Each named move below is a turn or a mirror, shown by a few rows before and after it. Which moves, in which order, take the first row of each later pair to the second? The first pair is answered.
J431:
[ 0.18 -0.75 -1.17  0.05  0.35 -0.76  1.74  1.23 -0.67 -0.75  0.19  0.78
  0.49  0.62 -0.69 -0.14  1.64] |-> [ 0.31 -0.57 -1.11  0.34  0.30 -0.90  1.50  1.41 -0.74 -0.72  0.82  0.71
  0.17  0.57 -0.85  0.15  1.67]
[ 1.29  1.02  0.55 -1.00  1.20 -2.49 -1.91  0.29  0.90  1.61  0.49 -2.27
 -3.40  1.70  1.63  1.03 -0.89] |-> [ 0.78  0.02  0.44 -2.63  1.40 -1.88 -0.61 -0.58  0.57  1.40 -2.68 -1.90
 -1.87  2.10  2.68 -0.12 -0.88]
[ 1.12 -0.08 -1.08 -1.19  2.68 -5.01  2.63 -0.49  0.38  2.12  4.46 -1.62
 -7.21  1.38 -1.35 -1.52 -3.12] |-> [ 0.02 -2.10 -1.13 -4.63  3.30 -3.68  5.23 -2.39 -0.45  1.83 -2.12 -0.76
 -4.03  2.21  0.81 -3.82 -3.09]
[-0.51 -3.39 -1.99 -3.20  0.09 -1.01  1.90  1.16  3.43  1.74 -2.44  0.76
 -0.62  1.26 -2.99 -2.27 -1.48] |-> [ 0.29 -2.02 -1.97 -0.96 -0.32 -1.98  0.12  2.34  3.97  1.85  1.84  0.19
 -2.79  0.69 -4.34 -0.85 -1.50]
J12:
[ 0.77  0.57 -0.90  0.93 -0.84  3.24 -1.90  1.12 -1.01 -0.35 -1.24 -1.07
  2.47 -0.94  0.64  0.93  0.64] |-> [ 0.81 -0.09 -1.28  1.59  0.07  3.18 -1.39  1.46 -1.94  0.06  1.06 -0.46
  2.16 -0.56 -0.87  0.51  0.59]
[ 2.21 -1.15  1.15 -0.74  0.95  0.29  1.03  2.28  0.77 -2.90 -1.99 -1.36
  0.60 -0.50 -0.60 -1.28 -2.07] |-> [ 2.29 -1.67  0.91 -0.29  1.47  0.27  1.28  2.52  0.01 -2.53 -0.27 -0.99
  0.32 -0.29 -1.79 -1.59 -2.11]
[ 0.87  3.26  0.13  1.80 -2.49  1.24 -4.12  0.82  2.11 -1.59  1.77 -1.33
  0.01 -2.40 -0.37  1.88  0.14] |-> [ 0.88  2.69 -0.12  2.36 -1.70  1.28 -3.79  1.03  1.33 -1.22  3.63 -0.82
 -0.16 -2.18 -1.62  1.50  0.16]
J532:
[ 0.34  1.79  2.09  3.32 -3.87 -2.16  0.47  1.36  5.93 -0.50  1.47  0.79
 -2.29 -1.65 -1.37  3.65  0.28] |-> [ 0.46  2.51  1.10  0.84  0.18 -3.56 -0.06  0.81  3.62  2.77  1.15 -2.63
 -5.70  1.24  0.83  3.81 -0.84]
[ 2.87 -2.34 -0.40 -0.55  4.02 -1.36 -0.20 -0.10 -1.37  2.32  3.81 -0.43
 -2.10 -0.84 -0.70 -0.12 -1.16] |-> [ 2.13 -3.51 -0.63 -2.65  4.67  0.02  0.70 -1.21 -2.25  2.23 -0.58 -0.43
  0.04 -0.32  1.31 -1.33 -0.98]
[-1.50 -0.62 -3.32  0.33 -4.80 -2.14 -0.43 -0.81  1.13 -4.26 -3.95  5.46
  1.40 -3.02 -0.92  0.18  1.67] |-> [-0.34  1.19 -3.47  2.35 -3.94 -4.80 -1.93  0.56  1.54 -2.85  2.21  4.05
 -3.07 -2.86 -2.76  1.96  1.03]
[ 2.39  3.36 -2.38  6.46 -3.28  0.58 -2.85  4.57  1.35 -0.54  2.79  1.04
 -2.73 -1.32  1.48  4.38  2.14] |-> [ 2.43  3.63 -3.44  3.00  1.19 -0.39 -3.02  3.60 -1.32  2.70  0.85 -2.44
 -5.35  1.71  4.56  4.26  1.23]

Between the rows of a pair lie two moves.
[-0.42 -1.57 -1.21 -3.66 -0.44 -0.38  2.29 -1.99 -0.20 -1.36 -2.19 -0.11
  2.22  2.89 -0.42 -1.83  1.58] |-> [ 0.38 -0.51 -0.58  0.21 -3.05 -0.95  0.89 -0.20  1.80 -2.85  2.98  1.38
  1.45  0.75 -3.50 -0.31  1.93]
J532 then J431
[-1.10 -0.77  0.77 -2.53 -1.27 -1.66  2.36  0.26  1.66 -0.45 -1.43  2.06
  0.45 -0.98 -0.46 -2.32 -0.68] |-> [-0.75 -0.32  0.95 -1.57 -1.66 -2.29  2.06  0.79  2.06 -0.53  0.43  2.33
 -0.36 -1.27 -1.58 -1.85 -0.68]
J532 then J431
[-0.47 -0.99 -1.05  0.98  2.34  2.95 -1.52  0.71 -2.78 -0.15  2.23 -0.24
  0.97  0.47 -0.53 -1.19  0.39] |-> [-0.72 -0.33 -0.47 -0.47  1.15  3.26 -1.61 -0.19 -1.62 -0.98 -2.46 -0.93
  2.04  0.09  2.22 -0.97  0.37]
J431 then J12
[-0.87  2.28  3.46 -0.19  0.06 -4.60 -1.60 -0.90  1.97  0.51 -2.18  0.87
 -2.96  0.83 -2.37 -1.24 -2.21] |-> [-0.81  2.47  3.28 -0.16  0.36 -4.51 -1.95 -0.86  1.68  0.76 -1.95  0.46
 -3.32  1.03 -2.12 -1.01 -2.27]
J532 then J431
[-0.29  2.34  0.02 -0.93 -0.83 -1.80  0.28  0.10  1.93  0.08 -1.44 -0.13
 -0.33  0.27  1.30  1.40 -1.30] |-> [-0.66  0.62 -1.06 -1.48  1.92 -1.33  1.21  0.04 -0.71  1.63  0.31  0.08
 -0.82  1.88 -0.01  0.25 -1.67]
J12 then J532
[ 0.23 -1.32 -1.50  1.82  0.77  2.14 -0.97  1.41 -2.20 -0.81  2.62 -0.10
  1.24  0.43 -1.15 -0.02  0.44] |-> [-0.01 -1.90 -1.23  1.56  0.14  2.40 -0.20  1.16 -1.71 -1.37  1.79  0.85
  2.22 -0.05 -1.50 -0.57  0.52]
J431 then J532
[ 1.18  0.66  1.02 -1.78 -0.38 -1.63  0.25 -1.79  0.50  1.10  0.81 -0.89
 -0.55  0.93  0.45 -0.70 -2.27] |-> [ 0.83 -0.01  1.02 -2.21 -0.44 -0.89  0.86 -2.17  0.26  0.84 -0.60 -0.34
  0.76  0.99  0.66 -1.24 -2.09]
J12 then J532
[-0.51  0.67  2.88  2.45  0.51 -0.47  2.27 -1.03  0.19 -0.12  0.91 -1.27
  2.36 -1.95 -2.63 -1.12  0.20] |-> [-0.32  0.95  2.76  2.41  1.07 -1.12  2.22 -0.89 -0.07  0.48  1.77 -1.88
  1.24 -1.54 -2.86 -0.84  0.04]
J431 then J532
[ 1.09  2.13  1.55 -3.06 -0.34 -2.61  0.83 -1.04  2.39 -0.30 -0.71  0.23
 -0.73  1.19  2.22  0.54 -0.57] |-> [ 0.47 -0.26  0.91 -3.52  1.45 -2.00  2.71 -1.18  0.33  0.50  0.65  1.86
  0.10  2.25  0.16 -1.39 -0.65]
J12 then J431
